In the data rows, 128 means zero.
Every row has a hidden score from 0 to 30. What is each row's score? 15 is about the middle. The score is a weighted sum of the row's numbers plus the product of two more (or one squared), each taken from its middle value.
[123. 141. 163. 190. 119. 105. 117. 144. 191. 117. 125. 149. 131. 175.
  99. 114.] ~ 17
[146. 147. 130.  98. 221. 106. 191. 127. 175. 151. 160. 127.  92. 142.
  96. 136.] ~ 21
[160. 111.  76. 105. 162.  62. 115. 116. 117. 161. 148. 108.  93. 117.
 135. 149.] ~ 19
[197.  82. 147. 143. 148. 232. 138.  99. 139. 121.  60. 154. 147.  69.
  87. 190.] ~ 12
[136. 123. 133. 171.  95. 122. 105. 185. 148. 121. 126. 156. 116. 158.
 129.  73.] ~ 16
[110. 168.  89.  37. 128. 161.  84. 131. 169. 132. 116. 145. 101. 113.
 158. 114.] ~ 15
[117. 160. 112. 133. 154. 163. 169. 119. 124. 130. 114. 146. 132. 130.
 132. 215.] ~ 22
[113. 179. 121. 153. 176. 124. 121. 178.  99. 105. 111.  84.  84. 136.
  54. 103.] ~ 28
[117. 100. 113. 142. 125. 128. 128. 124. 124. 122. 154. 136. 142.  79.
 127. 125.] ~ 9
[123. 132.  91.  96. 109.  98. 105. 153. 113. 127. 119. 124. 114. 123.
 114.  82.] ~ 15
[126. 130. 152. 127.  92. 132. 108. 165. 118. 137.  85. 137. 120. 150.
 116.  99.] ~ 14
[133. 133. 159. 156. 125. 113.  81. 161.  94. 122. 128. 101.  88. 109.
 105. 102.] ~ 12
[142. 172. 165.  80. 163. 136. 133. 119. 131. 133. 131. 128. 123. 126.
  89. 144.] ~ 17
[101. 131. 149. 145. 177. 118. 159. 167.  83. 145. 103. 143.  80. 173.
 118.  95.] ~ 16
[138. 129. 111.  99.  95. 187. 153. 153. 166. 127.  93. 114.  95.  94.
 162.  92.] ~ 15
[175. 124. 134. 121. 167. 182. 174. 125. 132.  77.  92. 139. 116. 135.
 156. 143.] ~ 22
[138. 140. 160. 148. 133.  95. 117. 107. 157. 127. 149. 129. 190.  88.
 109. 132.] ~ 11
[159. 127. 111.  92. 121. 142. 145. 103. 168. 106. 139.  58. 128. 156.
 128. 130.] ~ 14
[121.  99. 111. 100. 121.  58.   0. 107. 156. 151. 148. 127. 123. 104.
 150. 141.] ~ 9
[125. 144. 128. 101. 123. 141. 115. 134. 135. 156.  73. 108. 108. 216.
 172.  88.] ~ 18
[148. 113. 178. 136.  82. 128. 115. 116. 139. 115.  96. 128. 124.  93.
 115. 133.] ~ 15
[109. 131. 140.  91. 132. 189. 155. 150. 110. 124. 108. 175. 114. 136.
 116. 152.] ~ 13
[132. 151. 119. 102. 125. 147. 127. 130. 146. 135.  99. 102.  90. 128.
 105. 108.] ~ 16
[120. 138. 123. 111. 153. 159. 127. 147.  94. 128. 113. 110. 122. 152.
  92. 107.] ~ 11
[ 90. 114. 129. 107.  81. 132. 139. 193. 154. 123. 109. 104. 125. 171.
 116.  67.] ~ 23
[146. 122.  71. 167.  87.  86.  92. 109.  80. 123. 168. 144. 205. 112.
 160. 147.] ~ 10
[156. 139.  92. 102. 119. 126. 147. 143.  82. 128.  84. 114. 172. 114.
 116. 121.] ~ 16
[ 97. 140.  90.  83. 114. 131. 140.  98. 158. 123. 134. 107. 168. 120.
 141. 129.] ~ 12
[132. 176. 117. 127. 148. 112. 109. 163. 108. 116. 112. 111.  83. 142.
 120.  98.] ~ 19
[115. 132.  91. 136. 140. 159. 151. 181. 132.  96.  93. 129. 109.  93.
 101.  68.] ~ 21
[124. 120. 146. 135. 137. 121. 139. 132. 144. 131.  90. 111.  99. 116.
 107. 135.] ~ 15
[ 98. 156. 107. 112. 108. 104.  98. 117. 150. 128. 154.  91. 154. 131.
 120. 132.] ~ 16
[ 73. 162.  79. 170.  98. 136. 121. 118.  56. 156. 138. 156. 144. 100.
 152. 169.] ~ 21
[144. 136. 159. 123. 109. 122.  78. 145. 153. 141. 111. 117.  94. 122.
 123. 143.] ~ 14
[127.  95.  84. 137. 115. 152.  89. 120. 164. 134. 139. 132. 173. 111.
 205. 124.] ~ 7
[157.  77. 157. 161. 113.  90.  98. 121. 127.  86. 116. 119. 159.  70.
 107. 138.] ~ 9
[148. 174. 126. 113. 171.  84. 137. 105. 125. 159. 179. 113. 125. 140.
 141. 125.] ~ 26
[119. 154. 133. 118. 116. 113. 255. 111. 164. 135. 179.  95. 134.  78.
 118. 115.] ~ 18
[158. 130. 193. 178. 149. 165. 124. 242.  95. 109.  43. 133.  41. 127.
  84.  48.] ~ 17
[141. 119. 104.  87. 102. 144. 122. 104. 140. 124. 123. 103. 148. 101.
 135. 133.] ~ 12
[140. 101. 123. 132. 106.  92.  88. 127. 139. 103. 117. 107. 176.  80.
 148. 106.] ~ 9
[144. 118. 128. 152.  68. 173.  84. 139. 150. 137.  97. 202. 142.  98.
 165. 111.] ~ 11
[124. 128. 132. 123. 126. 153. 124. 137. 140. 131. 148.  86. 108. 163.
 101.  94.] ~ 10
[105. 120. 151. 119. 122. 146. 160. 120. 151.  96. 143. 154. 139.  62.
 109.  93.] ~ 12
[133.  97. 141.  78. 152. 118. 139.  82. 166. 143. 150.  76. 122. 108.
  96. 155.] ~ 18
[140.  99. 116. 161. 116. 145.  98. 208.  97. 138.  43. 146. 115. 123.
 147.  98.] ~ 21
[151.  57. 141. 153.  90. 141.  82. 182. 119. 109.  96. 171. 117. 125.
 173. 101.] ~ 7
[158. 101. 149. 180.  85. 161. 152. 169. 167. 103.  89. 142. 141. 157.
 127. 133.] ~ 19
[114. 141. 122.  80. 152.  83. 123.  76. 200. 110. 180. 102. 182.  90.
 147. 130.] ~ 15
[139. 180. 127.  84. 155. 107. 184. 131. 105. 120. 134. 111. 143. 152.
 141. 151.] ~ 19
[113. 212. 130. 132. 163. 102. 140. 154. 123. 100. 126.  96. 110. 104.
 117. 100.] ~ 21
[150. 121. 123. 146. 103.  71.  50. 125.  52.  75. 123. 135. 174.  72.
 143. 148.] ~ 10
[117. 143. 107. 111. 139. 155.  83. 119. 180. 114. 150. 103. 104. 100.
 147. 113.] ~ 11
[117.  96. 148. 102. 140. 123. 154. 138. 141. 159. 117. 130. 118. 174.
 106.  91.] ~ 14
[134. 107. 151. 134. 180. 138.  79. 192.  61. 123.  68. 121. 124. 144.
  91.  58.] ~ 9
[126. 125.  80. 130. 109. 108. 115. 128. 116. 141. 112. 120. 143. 195.
 122. 101.] ~ 15
[112.  78.  86.  59.  78. 138.  61. 104. 220.  86. 170. 163. 172.  50.
 143. 135.] ~ 3
[106. 130.  90. 133. 168. 100. 148.  69. 144. 146. 139.  92.  99. 132.
 105. 111.] ~ 22
[124. 115. 118. 133. 138. 175. 123. 150.  93. 118. 107. 130. 147. 133.
 154. 157.] ~ 10
[108. 126. 122. 111. 125. 137. 159.  92. 143. 156. 158.  86. 147. 134.
 125. 115.] ~ 14
[106. 131. 209. 188. 162. 129. 123. 199.  63.  94.  59. 142.  24. 148.
 100.  79.] ~ 17
[154. 102. 140.  85. 118. 139. 116. 141. 166.  41.  70. 109. 113.  87.
 119. 147.] ~ 13
[124. 136. 130. 149. 176. 113. 126. 203.  94. 122.  90.  87.  65. 127.
  96.  69.] ~ 18
[165. 109. 108. 152. 153. 173. 105. 214. 144. 126.  97. 203.  92.  68.
 119.  46.] ~ 13
[149. 126. 139. 158. 121.  84. 101. 176. 132. 135. 107. 160. 114. 125.
 255. 129.] ~ 17
[143. 108. 155. 186. 189. 137. 137. 197.  64.  95.  89.  98.  77. 164.
   0.  81.] ~ 14
[178.  94.  99. 140. 110. 120. 146. 112. 110. 146. 128. 152. 113. 127.
 121. 155.] ~ 17
[ 99. 126. 118. 149. 120. 155. 147. 125.  73. 173.  76. 119. 120. 154.
  96. 111.] ~ 14
[216. 131. 123.  94. 110. 135. 132. 126. 133. 112.  60.  82. 140. 152.
 104.  73.] ~ 22
[160. 164. 120.  64. 182. 110. 154. 122. 148. 152. 155. 121.  97. 131.
 158. 150.] ~ 25
[158.  83. 174. 183. 161. 131. 121. 114. 122. 119. 118. 163. 133. 159.
 112. 138.] ~ 21
[107. 145. 124. 139. 150. 143. 149. 123. 113. 145. 138. 108.  95. 143.
 126.  80.] ~ 18
[107. 153.  74.  86. 177.  99. 140. 111. 134. 110. 155. 133. 132. 104.
 169. 141.] ~ 16
[ 86. 157.  95. 161. 131. 106. 136.  79.  93. 133. 158. 136. 114. 145.
 128. 121.] ~ 17
[125. 115. 138. 141.  99. 113. 107. 144. 134. 115. 122. 150. 135. 203.
 154. 101.] ~ 12
[141. 110. 157. 161. 103. 160. 100. 162. 155. 100. 125. 156. 110. 149.
 135.  91.] ~ 9
[ 99. 135.  94.  89. 129. 151. 125. 100. 149. 180. 154. 124. 155. 129.
 179. 179.] ~ 11
[154.  78. 191. 163.  85.  96. 101. 158. 154.  93. 102. 225. 120.  92.
 165. 108.] ~ 16
[118. 166. 124. 127. 140. 132. 155. 127.  81. 131. 115. 150. 110. 116.
 145. 156.] ~ 18
[106. 114. 150. 143.  93.  99. 104. 164. 180.  89.  82. 124. 117. 132.
  78. 100.] ~ 24
[121.  85. 162. 159. 117. 145. 127. 169. 149. 152.  85. 136. 121. 149.
 130. 122.] ~ 11
[ 88. 130. 121.  48. 148. 133. 138.  84. 159. 102. 134.  76. 145. 104.
 127. 112.] ~ 15
[103. 173. 156. 112. 136. 116. 123. 145. 113. 132. 150. 122. 105. 168.
 165. 158.] ~ 15
[119. 167.  59.  91. 117. 156. 176.  91. 173. 144. 133.  82. 169. 111.
 150. 154.] ~ 20
[132. 168.  80. 111. 137.  97. 133. 115. 102. 143. 125. 122. 104. 144.
 117. 174.] ~ 23
[136. 152.  85.  86. 153.  96. 159. 111. 144. 147. 102. 124. 149. 149.
  95. 180.] ~ 24
[148. 152. 121.  78. 201. 107. 127. 141. 139. 102. 169.  84. 148. 216.
 128. 154.] ~ 12
[136. 147. 104. 128. 167. 204. 174.  82. 141. 112. 127. 157. 152. 153.
 136. 191.] ~ 14
[166.  52. 142. 125. 107.  67. 112. 117.  92.  89. 137. 131. 145.  92.
 108. 134.] ~ 17
[147. 145. 143. 156.  43. 105. 116. 133. 110. 159. 144. 131. 123.  82.
 140. 132.] ~ 15
[145. 119. 178. 163.  72. 155.  99. 192. 137. 117.  67. 171. 102. 131.
 143.  70.] ~ 13
[146. 108. 144. 106. 121. 148. 147. 109. 130. 125. 153.  58. 149.  90.
 153. 113.] ~ 20
[ 79. 146. 133. 150.  88. 154. 148. 101. 158. 114. 131. 114. 139. 115.
 102. 127.] ~ 14
[147. 211. 141. 144. 137. 149. 142. 161. 114. 116. 131. 130. 119. 134.
 101. 102.] ~ 20
[ 79.  91. 177. 187. 192. 146. 150. 124.  69. 135. 109. 160.  94. 195.
  69. 121.] ~ 15
[ 68. 163.  96. 100. 154. 116. 140.  75. 151. 170. 174. 143. 178. 122.
 123. 161.] ~ 12
[127.  98. 158. 171.  85.  68. 104.  87.  92. 225. 153. 146. 186. 170.
 134. 168.] ~ 14
[170. 135. 147. 129. 106. 147. 168. 125. 149. 111.  89. 171. 140. 112.
 144. 206.] ~ 19
[111. 136. 106.  33.  77. 115. 166.  48. 177. 130. 147.  64. 179. 100.
 147. 124.] ~ 20
[131. 119. 144. 132. 117.  99. 134. 132. 121. 110. 137.  61. 113.  87.
 135. 105.] ~ 14
[ 74. 173. 104.  96. 175.  71. 163.  88. 103. 138. 182.  94. 123. 168.
 129. 140.] ~ 18
[137. 194. 145. 130. 136.  79.  80. 165. 127. 144. 128. 135. 137. 160.
 146. 108.] ~ 18
[134. 107. 158. 149. 154. 179. 140. 144. 159. 146. 105. 188. 124.  88.
 242. 140.] ~ 20
[133. 134. 134. 103. 151.  93. 109. 134. 128. 120. 122.  46. 126. 132.
  91.  80.] ~ 13
[123. 136. 128. 140. 142. 117. 112. 115. 110. 146. 144. 114. 145. 160.
 123. 183.] ~ 12
[101. 135. 138. 136. 142.  72. 157.  87. 154. 170. 168.  93. 125. 161.
  91. 126.] ~ 16
[132. 135. 141. 136. 107. 187. 160. 171. 116. 137.  91.  40. 120. 187.
  79.  52.] ~ 13
[112.  97. 142. 123. 117. 155. 110. 154. 159. 138.  98. 122. 115. 122.
 113.  37.] ~ 9
[153.  87. 118. 166. 113. 117. 127.  96. 163. 110. 107. 140. 141.  87.
 105. 164.] ~ 12
[ 93.  98. 128. 124. 155. 161. 184.  90. 119. 148. 149. 170. 121. 119.
 128. 156.] ~ 18
[173.  44. 121. 132.  94. 134. 123. 119. 152. 123. 123. 150. 121. 100.
 126. 181.] ~ 10
[ 47. 164.  85. 105. 204. 142. 196. 107. 107. 151. 164. 150. 111. 187.
 164. 165.] ~ 16
[156. 137. 143.  99. 164. 151. 135. 119. 167. 137. 134.  85. 133. 136.
 155. 128.] ~ 18
[141. 116.  86. 137. 139. 116. 109. 129. 137. 112. 155. 164. 128. 152.
 135. 108.] ~ 12
[125. 127. 126.  91. 116. 142. 176. 133. 154. 154. 142. 152. 114. 125.
 137. 111.] ~ 15
[117. 140. 120. 116. 110. 117. 120. 111. 113. 141. 115. 131. 120. 151.
 117. 127.] ~ 15
